Rotation paths and how fast each direction turns (degrees a step):
Each turn is a multiple of 5 degrees from 10 to 175, or 0.
Each row of a path follows its step; steps can be skipped.
path 1
step 0: [-18.8  17.2  -8.6 -11.3   5.9  -3.3  -6.9   6.3   8.2  -9.6   9.7  -1.9
 -24.1 -20.5 -10.9  27.8  -8.2  17.4  13.0  13.7  29.4  21.9 -18.4   9.0
  -1.4   2.0   3.4   6.4  -1.9  10.8  -0.8  10.7 -32.2  15.2 -13.6   9.5
 -11.5  21.4 -11.1  41.4 -12.5]
step 2: [  0.0  13.9  32.2   1.8  11.7   4.3 -18.0  -9.8 -19.5 -15.9  -8.3 -21.0
 -37.8   8.7 -29.0  -1.0  -6.8   6.3   8.8   6.4  20.9   6.8 -29.5  -3.1
  13.2 -23.8  22.7  -0.4  -9.0   5.7  12.0 -16.1  -5.5 -23.8  -2.1  13.7
   3.4  10.2  19.2   9.2   7.4]
step 3: [-12.1 -10.9  -4.3  -4.1   4.2   3.9  -0.3 -16.5  -1.4 -12.2   6.4 -11.0
 -20.0 -14.7 -20.3 -17.7 -12.9  -4.1  12.6  -2.5  31.3 -13.8  -8.8 -13.9
  10.2  -9.1   6.8   4.1  10.7  34.7  -3.6 -22.1 -25.4 -11.8 -34.5   6.5
  -3.2  21.4  10.3  25.8 -26.1]
step 5: [-20.9   4.5  22.0   3.7  -2.1  18.3  -6.7 -26.6  -4.5 -18.3   5.9  20.0
 -20.1   6.8 -17.1  27.8 -16.0 -23.4  14.9 -16.9  23.2  -5.6 -17.9 -10.9
  22.1 -10.2  12.7  26.6   1.6 -14.0  23.7   0.8 -13.8 -25.3   1.0   8.3
 -10.1  -7.0  -9.8  -7.1 -10.1]
step 10: [ 11.3  25.4  31.8  -8.8  23.4  13.7   8.2   6.1  -3.5   2.7  27.8  -6.6
 -37.3  12.3   6.5   0.9 -16.2  14.0  15.8  25.1  20.5   2.0 -25.7  -8.4
   6.3 -11.8   8.1  14.1  -9.4  21.8  -5.0 -21.5  -9.1  -2.6 -13.9   0.2
   1.8   4.9  18.8  -0.3  13.4]
step 11: [-11.7   8.1  -1.1  -9.6  17.0   3.9   6.8 -15.0  -7.2  11.8  35.9   4.8
 -13.7   8.1 -22.0  -8.5 -24.6   6.0  28.8  10.4  24.3  -7.2  -9.1  -2.5
 -14.2  -2.3 -12.3  12.3 -13.3  34.0  -8.2  11.4 -14.8  -7.4 -23.6  -8.3
 -11.4   8.9 -13.6  23.9 -20.5]
step 20: [ 21.3   9.4  21.9   5.9  12.7  -0.2 -24.5 -12.5 -33.6   4.2   5.5  17.5
 -10.7   6.2 -17.1   8.6  20.8   4.9  12.7  27.7 -14.0 -15.8 -18.7   1.4
   9.3 -13.8  -6.2 -19.8 -16.0  24.3   7.3  -4.7  -9.7   0.2  -8.0   5.0
   9.4   1.4 -22.5  11.6  33.8]
step 21: [ 28.5   1.1  13.6 -25.0   9.4   7.5 -20.2  14.4 -13.6  -3.4  20.8  12.8
 -11.8   7.3   6.2  -3.4  -4.1  17.1  -0.9  -3.7  -1.1 -16.4 -31.9  -7.7
  11.9  10.2   0.7   5.5 -16.5  15.5  -5.3 -44.1 -10.0 -13.3 -25.4   1.1
  -6.6  12.7 -12.0  30.4   6.5]
Directions:
[  2.0  -4.9   2.4  -3.2  -4.4   0.7  -7.8  -0.1   4.7  -3.7  -1.9  -3.3
   6.5   5.7 -10.9 -15.1  -3.2  -4.4   1.0   2.1   6.8   1.0  -2.7   0.5
  -0.9   3.7  -0.4   2.4   3.5  -0.2   7.2  -2.6  -1.2   2.8   2.2  11.8
   0.5  -1.7   0.5  -2.9  -6.9]
35
[  1.3  -4.7  -2.2  -0.7  10.3   1.1 -13.6  -3.0  -1.4   1.4  -9.7  -8.2
  -0.7  -4.3   4.1  -4.3   0.5   1.9 -11.8  -1.9  -0.9  -1.3  -4.6   2.2
   0.8   0.9  -1.3   6.6  -3.0   3.8   6.4   0.6  -0.2   1.8   0.4  -9.0
  -2.5   0.6   5.0   4.8   4.3]
55
[-0.4  4.1  8.4  7.3  0.1 -3.2  4.7  0.2 10.8 -0.2  1.5 -1.6  5.1 -1.4
 -1.5  8.8 -1.0 -2.8 -6.0  2.8  9.6 -1.7  2.2  1.8  7.5  7.9  5.1  1.0
 -0.3  6.4  8.2 -4.6 -1.3  1.0 -0.9  1.8 -1.7  3.2 -3.1  2.4 11.0]
140
[  3.0  -5.9   0.8  -4.3  -4.1  -0.1   1.4   0.8   0.6   1.5  -0.8  -0.9
  -9.1   2.0  -1.8   2.2  -3.5  -6.7  -7.9   1.1   0.9 -10.9  -4.2  -1.1
  -0.3  -6.3  -1.2 -13.1   4.9  -0.1   1.0  -8.1  11.6   6.8  -5.1  -1.1
   3.6   4.0   1.8   2.3   0.1]
60
[ -6.6  -0.2  -2.5  -3.7  -2.3  -2.4   0.9   6.7   2.1 -11.5  -3.9  -9.7
  -1.1  -1.6  -0.2   1.6  13.2  -5.6   4.1   2.2   0.9   0.3  -0.5   2.5
   5.2   1.3   1.3  -6.7   2.2  -6.4   0.3  -0.6  -2.5  -5.5   6.8  -2.9
  -1.4   0.3   2.3  12.4  -3.1]
10
path 2
step 0: [ 27.2  29.4   1.2 -16.4   1.9  29.7  -6.5  16.7  -8.7   2.8 -18.5  -9.5
  -1.2 -17.9   8.1 -12.2  -7.1   6.6   8.2  -0.2  -5.8  -9.5  -1.9 -21.0
  -9.7 -21.8  10.3  12.8 -14.3  -9.1 -12.9   2.1 -12.3   7.8  11.1 -10.2
 -32.1  16.6  24.4 -13.1 -20.6]
step 2: [ -4.5   3.7  15.2  -6.7 -24.5  15.0  -2.7 -28.2   3.5 -28.5  -6.5   8.0
  -6.0  -3.8 -13.5   6.5  -5.2 -23.1 -21.5 -12.6   0.5   3.9 -35.9  -6.0
  25.6   7.1  -3.3  -3.5 -18.7  17.0  22.0   6.4  -7.0  -3.5  17.8  -4.1
 -18.6  14.3  30.7   2.8   2.9]
step 7: [ -3.6   6.1  15.1   1.1 -34.7  21.4  -7.0  10.1  -2.0  -4.3   6.6 -12.8
 -22.4  18.6  10.9  -6.4   1.5   2.9  -7.8  -3.1   5.1 -17.3   1.7   2.8
   0.4   8.3 -12.9 -35.3 -29.1  27.1  -7.0 -21.0  -0.2   7.5 -18.3 -22.9
   3.7   2.9  29.2  -7.0  -0.2]
step 11: [-12.7  26.2 -13.8  -9.8   7.7  14.7  -4.1  19.2 -18.0  -7.9  -8.8  12.8
   6.9  -8.1  11.1   0.5 -22.0 -21.4   5.9  13.3   4.1  -8.2  16.1 -14.0
 -13.4 -13.4  -7.9  -4.1 -30.0   7.0  -3.4 -14.0  -1.6 -21.6  22.2 -36.0
   1.9  20.4   6.2 -20.3  20.3]
step 13: [ 15.0   9.1  16.2 -24.9 -24.5   9.3  -4.4   6.1 -14.2 -22.2   6.1 -26.1
 -42.2 -11.4   7.6 -23.3  -4.6   1.0 -17.5 -25.2   5.2 -10.2  -6.9 -12.5
  20.8   6.7 -11.0   9.0 -18.6  18.6 -21.1  11.1   3.9  -2.1  -1.4 -11.1
  -4.0   4.9   6.4  -4.1   1.8]
step 16: [ 36.0  23.3   1.8 -25.7   1.0 -12.6  32.2  -2.1 -10.6  -9.6   5.8  20.6
 -17.4 -32.7  -3.3 -16.8  -9.5   6.2  -6.3   0.4   8.7  11.0  -6.4  -3.9
  -5.0  -2.3   6.3   7.7  -7.2   7.0  -5.5  -5.1 -27.7  -6.8   1.3 -30.5
   4.1  15.9  23.9  12.8   3.0]
step 17: [ -5.9  15.1  -7.9 -28.4  18.4   2.0 -25.1   7.6  14.3  11.3  12.4   8.6
 -15.5  -7.4  -0.3   5.5   4.0 -22.3 -10.5 -21.8 -13.6 -23.3  -1.8 -21.9
  -7.7  -9.6  -9.1 -16.3 -16.5  12.2   5.4 -17.7 -14.6 -25.1  20.7 -19.6
 -21.0   2.2  19.9 -10.7   0.7]
step 20: [-14.1  -5.1  -4.0 -16.2  26.3  23.6  11.1 -15.2  -5.7 -22.2  10.8   6.7
   4.6 -10.8  -3.6  -3.8  19.4 -12.5 -16.0 -17.9   8.8  -1.9 -27.7  15.4
  19.4   1.5   4.2 -29.3 -14.3  19.7  18.6 -14.0 -14.9 -14.5 -15.4 -12.2
  -7.7  -0.1  29.1  -1.7 -13.1]
Directions:
[ -2.6  -3.0   3.5   1.0   8.2   4.8  -1.5  -2.3   4.9   3.7  10.3   0.1
   5.4   4.0   3.6  -5.2   5.5   2.8  -3.2  -6.5  -4.4  -3.7   5.6   5.5
  -0.7  -1.2   3.4  -5.8  -0.3 -10.0   0.4  -2.2  -2.8  -7.6  -2.8   6.2
   2.6   4.4   1.3 -12.0  -3.4]
130
[  0.3  -9.2  -6.4  -1.4  -0.8   0.7   6.4  -1.6   0.0  -1.2  -2.5  -1.7
   3.3   4.1   0.6  -3.4  -6.8  -6.6  -3.9  -2.8  10.2  -3.3  -9.5   6.4
   6.7   5.4  -3.7  -5.5  -1.1  -4.6 -12.4  -0.6  -0.8   0.6   4.4   5.8
  -0.2  -5.0  -2.8   0.6  -5.2]
65
[ -7.0   1.4  -5.9   0.6   6.5   5.2   1.3  -2.1  -5.1  -2.6  -2.1  -1.5
  -4.4  -2.5 -11.1  -0.2  -7.1   3.5  -4.8   0.2  -4.4   9.8   4.2   5.0
  -6.7  -0.9   7.8  -3.6   1.5  -2.2  -5.6  -4.4  -7.9   7.3  -0.4  -5.8
  -5.6  -2.9  -3.1  -3.6  -2.7]
70
[  6.1   5.7  -0.3  -5.9  -3.0  -3.1  -0.8  -6.6   3.6  -3.7   7.6   4.0
   3.6  -3.2   1.7  -1.2   5.9  -7.7   2.4   1.6  -3.3   2.6   0.5   8.8
  -2.2  -9.2  -0.8  -3.1  -3.4  -2.4   2.2   1.7   4.5  10.0   3.8   1.9
  -7.8 -11.2   4.2   0.3  -5.5]
20
[ -1.3  -2.3  -0.7   1.2  -4.8   5.0  -3.7  -0.9   7.3   2.7  -8.4   4.2
  -4.3   0.6   0.6  -1.1  -0.7   1.2  -5.1  -2.6 -10.2   1.1  11.8   0.1
  10.7   1.6  -6.4  -1.8  -9.0  -8.7  -4.2   0.7   0.6   1.5  -0.4  -1.1
  -2.3  -1.0   3.7   9.4   4.8]
65
[ -0.5   6.5   0.3   1.3  -3.8  -2.3  -6.7  -1.2  -3.9  -6.4  -0.2   0.9
  -3.5   9.5   0.7   7.1   3.1   3.2   0.7  -6.0  -4.2  -2.8 -11.9   3.1
  -4.8   4.0   5.6 -10.7  -4.7  -6.9   0.4   7.1  -0.6   1.5  -5.6  -1.1
   2.2   4.1  -3.6   7.7  -0.8]
135
[ -1.7   5.6  -3.7   1.7  -5.8   2.9  -0.1 -12.7  -3.4   2.9  -6.1  12.0
   1.5   6.0   2.6   1.0   0.7   6.0   3.3  -9.1   8.5   4.1   5.8  -7.6
  -0.6   3.3   1.4   2.5   1.2   0.7   2.4   4.4  -0.8   0.3   6.3   4.0
  -1.1  -3.2  -2.1  -6.7  -4.0]
115
